One turn moves each row of this set onto another row. After a few examples, where does it send each row asked below?
zefo: -35,7,1,23,17,-8,14,22,3,12,13,16,-5,-1,-2,-4,9,5,1,6,15,-23,-11,21,-4,-4,3,-12,-18,10
vuv: -27,-13,-17,28,21,-12,4,19,3,15,-4,-3,-13,-16,-19,-6,-9,-7,-4,5,29,-4,17,11,7,8,1,-19,-4,7
numon: -21,-2,-3,-3,12,-2,5,14,-5,1,-8,10,-14,-12,4,-18,4,10,10,-8,6,-19,19,10,28,3,-12,-32,-9,-7
forek: -30,-22,-1,-1,13,-20,-1,8,7,0,-4,18,-22,-22,5,4,2,-13,12,-3,-2,7,7,8,7,9,-7,-15,-2,23
vur: -28,14,8,7,1,-1,5,23,15,18,-1,-4,-17,1,-4,-1,32,-17,-3,-3,27,-12,-3,31,17,5,7,-10,-2,9
bebir: -28,-6,8,19,14,-2,15,24,-15,-8,1,-5,-18,-9,8,3,6,-8,-28,3,23,-14,20,9,9,-5,10,-2,1,12
zilos: -4,6,9,9,0,7,5,18,-3,-5,-12,12,-8,-15,-16,1,7,3,3,4,-8,3,-9,0,2,-15,-16,-2,-19,13
Kizuk: -24,5,9,11,7,-19,10,21,17,6,-21,6,-5,2,-1,12,10,19,4,7,9,-10,7,10,10,22,-12,-27,-3,27
gimi: -33,12,3,-2,-4,-3,-15,14,-2,7,-16,5,-19,-17,0,8,6,0,4,-8,2,-13,5,39,17,5,-2,-23,17,0
maleb: -11,-5,-3,9,-11,3,18,16,15,5,-18,3,-11,-10,-12,-1,30,8,11,11,17,-29,9,21,7,22,4,-22,-10,-4
fozus: -18,-4,-1,21,10,-16,-4,-1,14,5,-9,-15,-32,5,-19,4,13,-1,14,16,-15,-14,9,9,18,4,8,-12,-8,-4
supek: -6,9,13,9,-4,-6,-8,15,0,-7,-2,3,-22,-12,-13,-13,17,11,-8,8,-14,-4,5,6,-3,-3,-7,-12,-4,-19
tig: -27,2,-12,34,8,-4,5,20,3,-19,-11,14,-20,-9,-34,5,17,-1,-12,24,2,-11,5,9,7,-5,9,-2,1,1
Rimed: -16,-7,-11,-2,4,1,2,25,-5,10,-23,-3,-39,5,1,-2,18,7,-15,13,16,-16,9,24,2,-18,18,-13,-1,16
topu: -18,-6,-3,15,17,11,11,22,6,-25,-13,-16,-36,-10,1,9,20,-15,-1,2,0,-32,1,15,4,-3,2,-9,6,2
Bovis: -14,8,6,25,1,8,0,31,-14,-8,11,9,-17,-22,-6,12,15,2,16,16,16,-13,28,8,3,11,-10,-8,-5,2
fugod: -10,-10,-2,15,7,-17,16,23,-10,13,0,3,-26,-5,3,5,-13,-3,-11,11,5,-13,13,6,25,-6,10,5,-15,-1
Temup: -23,8,3,18,-2,12,2,3,-17,-1,-10,5,-30,-18,-4,4,0,1,2,-13,7,-11,4,24,-22,-4,-8,-15,-9,-2
Kap: -18,7,-15,15,-4,-12,14,4,0,-1,-21,-1,-20,-21,-6,6,19,-12,-4,1,-6,6,14,21,13,7,-15,-19,2,37
kad: -30,16,-2,23,13,11,-18,22,5,11,-4,-10,-20,-24,-10,-7,16,-1,-3,18,13,3,20,27,12,5,-2,-1,10,4
mak: -9,-7,-8,6,12,2,-7,32,-1,10,-7,13,-26,-22,-14,-4,19,6,-3,21,-4,-23,-1,-3,10,28,4,6,1,3
baso: -26,-27,3,3,1,11,-7,15,1,12,4,6,-35,-26,-14,-2,28,7,-6,8,-1,6,3,3,7,6,7,-24,1,11
nuz: -25,1,-4,28,5,10,-5,8,6,0,-20,-3,-17,9,-12,13,-5,-5,7,-2,7,-20,-3,0,12,-1,-6,-12,8,34
timev: -8,2,12,22,3,-7,8,17,11,14,-9,4,-40,-28,-19,5,9,7,0,12,8,-1,-18,6,14,7,8,0,11,-2
tuge: -14,-1,9,19,19,6,30,-2,4,19,-26,-4,-17,5,11,3,19,-4,-2,5,8,-23,3,9,11,-8,2,-12,0,7
fuv: -21,-10,-8,9,8,-1,20,37,3,-11,-17,0,-19,-7,12,17,17,19,1,22,1,-9,4,18,14,11,-10,-24,-16,16
vokat: -25,-3,-2,-2,-1,13,2,-1,-7,9,4,6,-33,0,12,7,22,-3,-16,17,16,-21,-1,9,0,-3,-9,-8,-21,19
Movet: -9,6,0,9,-2,-4,1,24,9,-5,-7,-7,-40,-8,-6,13,-7,0,10,-5,-8,-5,16,4,4,5,1,-41,1,14
samu: -22,-8,-11,15,-1,-8,7,8,9,29,-7,21,-38,-8,8,1,13,0,-13,6,0,-14,2,16,5,18,-26,-14,9,15
nase: -23,-6,2,-7,11,-3,7,16,1,11,-12,21,-31,-24,-19,5,22,-9,-14,5,12,-24,21,15,-2,3,5,8,-6,28

topu -> fozus
forek -> vokat
Now these:
Bovis -> numon
samu -> nase
vuv -> Temup
gimi -> vur
fuv -> fugod
Rimed -> timev
bebir -> supek
tig -> Movet

